(20): [ 72 111 100  93 129 146 129 152]
(138): [ 80 117  81 119 134 185 155 159]
(31): [ 76 104 111  90 140 105 127 149]
(78): [ 92 101 100 126 162 107 165 151]
(44): [ 74 104 111  86 136 110 122 150]
(43): [ 74 104 111  86 136 110  88 147]
(37): [ 66 108 110  73 123 130 108 151]
(147): [ 72 107 106  87 131 129 123 151]
has: [129 152]
yes
has: [146 129 152]
yes

(27): [ 92 117 101  99 101 117 113 109 107 177 132 189 172  99 145 114 100 104
 118 101 110 126 132  96 100 102 138 129 111  87 103]
(109): [166  92 159 146 164 128 131 140 150  71  84  80  84 152  72 117 153 139
  87 155 102  77  76 163 147 153  80 100 130 170 147]
(16): [ 90 167 101 101  94 115 103  98 109 101 125 108 114 101 163 110  96 115
 155  90 145 169 166  96 101  95 177 104 116  93  93]
(19): [ 87 129  95  98  94 116 110 110 104 157 135 158 161  97 151 118 102  96
 123  98 106 131 136  98  97 104 143 135  99  89 111]
(22): [123  67 112 121 107 124 123 120 125 179 197 193 146 124  99 118 110 106
  91 120 145  83  94 109 120 116  75 183 132 123 117]
(24): [136  57 125 132 117 129 133 130 123 191 177 205 164 127  89 128 128 118
  74 135 130  73  83 130 127 131  68 174 140 132 130]
has: [ 98 106 131 136  98]
yes
has: [115  96 110 163]
no
has: [132 140]
no
has: [125 132 117]
yes
has: [164 146]
no

(66): [137 212 162 174]
(53): [172 134 117 126]
(57): [174 137 118 117]
has: [134 117 126]
yes
has: [118 137]
no

(50): [ 63 107 165 177 117 185  62 135  59  34]
(111): [ 98 160 148 213 114 120 205  95  42 146]
(18): [100 140  72 212 101  57 147 191 117  55]
has: [ 55 117]
no
has: [ 57 101 212  72 140]
no
has: [148 213]
yes
has: [148 160]
no
has: [120 114 213]
no

(89): [130 126 130 126 155]
(86): [127 121 129 128 141]
(48): [138 124 130 124  94]
(176): [119 119 131 113  39]
(10): [126 120 125 130 137]
(136): [126 123 130 127 119]
(144): [124 125 123 129 135]
(105): [122 118 125 133  86]
(171): [124 124 127 126 123]
has: [138 124 130 124  94]
yes
has: [124 124]
yes
has: [130 124]
yes
has: [135 129 123 125 124]
no
has: [131 124]
no
has: [119 119]
yes
has: [133 125 118 122]
no

(104): [139 131  97 127 104  95  85 105 127 111 141 103 119 133 115  98  87  95
 102 135  92 132 112 144 127 128 110 142 124 114 142 144 130 115 121 153
 103 132 109 118 153 125  94 112 127 142  88 117 150 138 121 117  96 100
  74 128 142 102 116 133]
(21): [150 126 146 148 135  56  59  86 103 105 136  89 126 150 147  99 128 135
 126 162 103 122 114 136 158 149 103 143 118  83 133 143  88  71 163 130
 145 120  66 123 122 130  99 121 103 112 102  80 159 124 105 152 129  69
  44 155 119 156  70 137]
(15): [139 131  97 127 104  95  85 105 127 111 141 103 119 133 115  98  87  95
 102 135  92 132 112 144 127 128 110 142 124 114 142 144 130 115 121 153
 103 132 109 118 153 125  94 112 111 140 103  93 133  97 114 103 131 109
 100 148 104 162 104 126]
(14): [139 131  97 127 104  95  85 105 127 111 141 117 119 133 115  98  87  95
 102 135  92 130 112 144 127 128 110 142 124 114 142 144 130 115 121 153
 103 132 109 131 153 125  94 112 127 142  88 117 150 138 121 117  96 100
  74 128 142 102 116 133]
(159): [119  85 103 146 136 127 132 130 113 132 120 128 131 107 149 135 177 139
 133 131 153  87 129 129 147 103 142 133 119 154 120 120 125 100 156  97
 164 126 120 131  95 128 144 171  84 105 154 136 112 142 143 115 108 115
 131 153 121 185 113 149]
(156): [150 155 178 172 195 157 174 180 153 180 144 166 180 147 167 194 193 213
 172 182 195 132 167 142 173 171 170 159 176 177 144 144 155 141 200 148
 199 151 161 164 142 161 194 173 136 159 176 148 152 146 153 160 187 160
 174 191 142 211 146 174]
has: [133 115  98  87  95]
yes
has: [144 155]
yes

(124): [112 153 120 128 144]
(92): [112 153 120  97  90]
(65): [ 46 194 108 206 183]
(96): [101 157 116 134  91]
(181): [146  63 124  89 146]
(140): [100  67 124  91 144]
(46): [143  90 129 105 137]
(39): [130 143 127 126  94]
(119): [112 153 120 128  90]
(79): [146  73 126  97 144]
(148): [174 134 156 135 139]
has: [ 46 193]
no
has: [157 116]
yes
has: [ 67 124]
yes
has: [100  67 124  91]
yes
has: [120 128]
yes

(87): [104 157 163  92]
(142): [134 107 135 145]
(29): [125  94 153 143]
(192): [111 149 100  88]
(169): [164  73  66 169]
(173): [131  89 153 152]
(198): [120 157 100 138]
(125): [175  68  56 183]
(146): [173  76  55 182]
(60): [121 100 149 137]
(158): [123 141  80 101]
(36): [127  94 149 147]
has: [149 137]
yes
has: [ 80 101]
yes
has: [131  88 153 152]
no
has: [138 100 157]
no
has: [143 153]
no

(12): [ 95 139 209  62  90 201 115 125 134 103  81 178]
(6): [ 95 157 129 109 194 157  48 211 218 107 141 139]
(121): [ 95 139 209  62  90 201 115 125 134 177  81 178]
has: [157 129 109]
yes
has: [62 90]
yes
has: [177 134 125 115]
no
has: [134 177  81 178]
yes

